128 stands for zero in the data rows.
Here is a table of points, one per row:
[139 138 123 131 136 150 133 111 141 135 152 149 160 152 158 181 171 160
 180 152 150 169 156 156 159 166 150 159 148 155 162 173 168 183 194 169
 170 191 185 154 141 130 105 102  99 108  68  84  53  77  90  76  87  75
 104  94 101 101  96  98 113 102  94 110]
[ 98  91 121 123 115 121 127 141 126 142 162 151 174 164 144 151 140 138
 176 122 157 136 146 145 149 109 143 110 124 124 145 132 161 142 145 106
 133 116 107 113  92  73  63  76  75  77  45  96 102  95 125 101 110 126
 123 117 129 162 149 140 137 128  94  90]
[152 129  74 144 209 155 180 126 144 121  71  39 144  97 131  62 120  35
 101  55  52  98   0   8 121  69 122  85 164 123 141 189 150 156  95 151
 115  76 163 196 169 140 105 111 156 189 137 139 103 192  68 197 130 183
 208  90 145 162 142 133 138  88  98 202]
[122 152 178  99 165 109 169 153 120 169  82 109 118 178 161 107 110 137
 173 247 161 145  40  33 133 159  55  98 120  60 103 131 109 154 116 160
 148 136 153 186 138 161 201 187 221 183 226 155 154 137 103  19 150 194
   0  46 111 116  90 124 169 185 111  37]
[146 122 201 133  73  87 129  90  62  71  94 112 110  38 111 155 124 183
 138 140  66 115 175 196  84 101  85 133 110  56 124 136 115  48 122  82
  62 142 119 181 169 182 141 205 175 192 115 147 101 110  86 109  86 121
 118 160 151 173 155 157 184 172 154 190]
[175 199 127 116  85  48  72  91  74 112  80 138 120 128 110 119 120 127
 144  72 154  85 130 104 132 102 115 134  98 102 147  78 151 131 135 124
 129 168 135 199 207 152 208 174 125 134 173 119 166 101 151 151  48  56
  79 116  70 130  92 177 153 192 185 201]
[174 195 160 124 125 138 166 138 140 134 108 118 138 105 147 159 116 145
 204 168 155 115 162 119 129  97 147 159 149 174 140 154 193 110 187 203
 197 130 125 188  88  87 106 121 122  79 108 133 134 167 132 202 156 138
 189 223 174 108 139 115 112 136 104  83]
[169 128 133 186 181 136 196 182 190 169 174 202 194 128 140 141 139 133
 142 107 130 135 117 138 127 146 125 178 144 144 235 184 155 165 174 147
 140 163 131 122 106 120 104 127 151 107 133 142 177 137 178 151 143 139
 152 145 128  55 148  85  77  70  72  56]
[ 79 105 106 110 117 114 144 163 152 175 166 183 154 160 157 153 143 145
 146 123 116 111 124 135 124 126 136 147 146 118 150 141 131 101 116 111
  81  74  85  77  76  56  58  63  49  59  78 116  95 105  94 118  95 100
 116 117 106 120 111 122 123 127  95 115]
[118  89  92  82  40  77  36 103  93 130 139 150 107 127  77 127  50  72
  12  91 142  95  82 125 125 139 200 176 176 180 104 112 150 122 108 115
 121  83 144  92 103 195 144 198 153 151 170 147 107 140  71 114  70  78
 118 106 115  70 176 108 194 180 241  70]
[108 126 105 152 144 119 127 138 151 154 128 142 142 164 104 156 150 154
 162 156 152 135 136 109 120 130 123 141 128  82 110 117 155 145 131 109
 109 129 139  95  98 101  83  43  64  73  37  65  93  82 134 114 131 112
 148 158 161 160 155 115 145 154 132 106]
[126  81  86  72 129 157 125  43 161  79 255 193  24 134 147  78 218 138
 155 127  81  89 179 139  26 204  57  87 137 170 109 143 121 138  76 106
 250 111  58  64 191 102  96 111 170 151 153  80 124 109 105 188 211 221
 144 110 173 114 144  67  88 153 140 136]
[121 140  87 184 123 144 117 182  86  93 151 141 173 173 134 130 160 146
 102 191 180 133 188 149 198 181 125 154 128 170  69 125 128  68 116 169
 143 137 152 145 189 177 186 197 151 152 185 177 133 198 226 178 198 207
 208 122  77 168 174  98 119 149  39 173]
[148  62 116  89  75 129 125  75 152  97 116 110  78  65  57  64 101  42
  77 134  40 148 174 135 144  66 108  85  58 167 127 112  68  65  91  93
  44 109 141  40  98  79 130 131 135 203 121 124 100 161 169  94 119  76
 100 165  98 101 166 103 148 197 136 154]
[ 67 114  55  73  96  82  99  93 121 143 106 113 164 145 118 164 134 141
 152 146 164 168 164 173 197 173 154 176 134 111 124  97  87  59  82  17
  57  60  81  95  82 113 101 104 152 108 117 132 157 118 157 136 122 126
 130 153 149 136 152 183 167 137 145 139]
[ 89 133 207 132  90 207 154 186  91 166  91  83 116 172  53   0  65  88
  20  68  89 126 126 131 131 135  99 157 215 133 121 199 173 174 106 160
 152 185  88 123 156 132  59  96  79 133 144 136 152 168 145 158 177  87
  98 113 149 145  72 128  50  99 167 150]
[162 104  82 128 107  68  62 102  80  76  77  99  30  80 117 106 146 148
 158 101 168 120 119 147 135 114 145  99 108  47 137  63  35 135  99 178
 127 127 143 134 129 141 189 125 179 142 160 238 192 180  98  81 143  67
 156 105 144 173 110 190 128 132 182 173]
[120 104 129 113 146 107 121 111 141 167 142 132 182 159 135 150 178 151
 116 181 157 155 157 149 123 112 118 127 118 108 167 148 132 148 171 143
 149 131 131 134 116  89  85  75  74  44  63  82 101  80 116 106 126 110
 147 131 130 127 137 153 155  97 117 127]
[156 159 158 150 138 134 115 139 173 168 162 143 147 179 175 197 193 182
 168 169 174 172 173 185 146  95 188 110 142 117  91 100 138 142 125 106
 144 135 215 167 210 162 198 174 160 202 146 186 217 161 135 163 127 131
 136 139 147  94 100 112 114  60 107  97]
[195 131 154 146 171 255 151 205 149 122  86 102 128  51 180 175  97 113
 119  70 118  70  56 142 124  91 112 144  38 159  80  24  92 142 104 126
  73 149  63  89 116 150 160 104  89  73 123  68  74  78 158  94 156 231
  94 119  97  97  80 149  55  70 172 149]
[ 24 189 195 200 221 147 140 118 141  63 134  77  83  87 133 128  12 111
  44  69  82 167 103  69  61 174 183  29 105 188 103 133  74 160 194 115
 142 137 132  95  14 146 167 164 108 128 185 121 155  94 148 140 101 111
 130 157 133 176 101 131 120  60 103 130]
There is one direction along which these points spread out most. Where along it does each point below lie, from 0 to 99? 50 is the average, and the first point above lies past it. One standard deviation of the points above along it is 16.
[ 89 133 207 132  90 207 154 186  91 166  91  83 116 172  53   0  65  88
  20  68  89 126 126 131 131 135  99 157 215 133 121 199 173 174 106 160
 152 185  88 123 156 132  59  96  79 133 144 136 152 168 145 158 177  87
  98 113 149 145  72 128  50  99 167 150] 49
[148  62 116  89  75 129 125  75 152  97 116 110  78  65  57  64 101  42
  77 134  40 148 174 135 144  66 108  85  58 167 127 112  68  65  91  93
  44 109 141  40  98  79 130 131 135 203 121 124 100 161 169  94 119  76
 100 165  98 101 166 103 148 197 136 154] 33
[169 128 133 186 181 136 196 182 190 169 174 202 194 128 140 141 139 133
 142 107 130 135 117 138 127 146 125 178 144 144 235 184 155 165 174 147
 140 163 131 122 106 120 104 127 151 107 133 142 177 137 178 151 143 139
 152 145 128  55 148  85  77  70  72  56] 71
[195 131 154 146 171 255 151 205 149 122  86 102 128  51 180 175  97 113
 119  70 118  70  56 142 124  91 112 144  38 159  80  24  92 142 104 126
  73 149  63  89 116 150 160 104  89  73 123  68  74  78 158  94 156 231
  94 119  97  97  80 149  55  70 172 149] 53
[152 129  74 144 209 155 180 126 144 121  71  39 144  97 131  62 120  35
 101  55  52  98   0   8 121  69 122  85 164 123 141 189 150 156  95 151
 115  76 163 196 169 140 105 111 156 189 137 139 103 192  68 197 130 183
 208  90 145 162 142 133 138  88  98 202] 39
[121 140  87 184 123 144 117 182  86  93 151 141 173 173 134 130 160 146
 102 191 180 133 188 149 198 181 125 154 128 170  69 125 128  68 116 169
 143 137 152 145 189 177 186 197 151 152 185 177 133 198 226 178 198 207
 208 122  77 168 174  98 119 149  39 173] 46
[146 122 201 133  73  87 129  90  62  71  94 112 110  38 111 155 124 183
 138 140  66 115 175 196  84 101  85 133 110  56 124 136 115  48 122  82
  62 142 119 181 169 182 141 205 175 192 115 147 101 110  86 109  86 121
 118 160 151 173 155 157 184 172 154 190] 29
[122 152 178  99 165 109 169 153 120 169  82 109 118 178 161 107 110 137
 173 247 161 145  40  33 133 159  55  98 120  60 103 131 109 154 116 160
 148 136 153 186 138 161 201 187 221 183 226 155 154 137 103  19 150 194
   0  46 111 116  90 124 169 185 111  37] 35
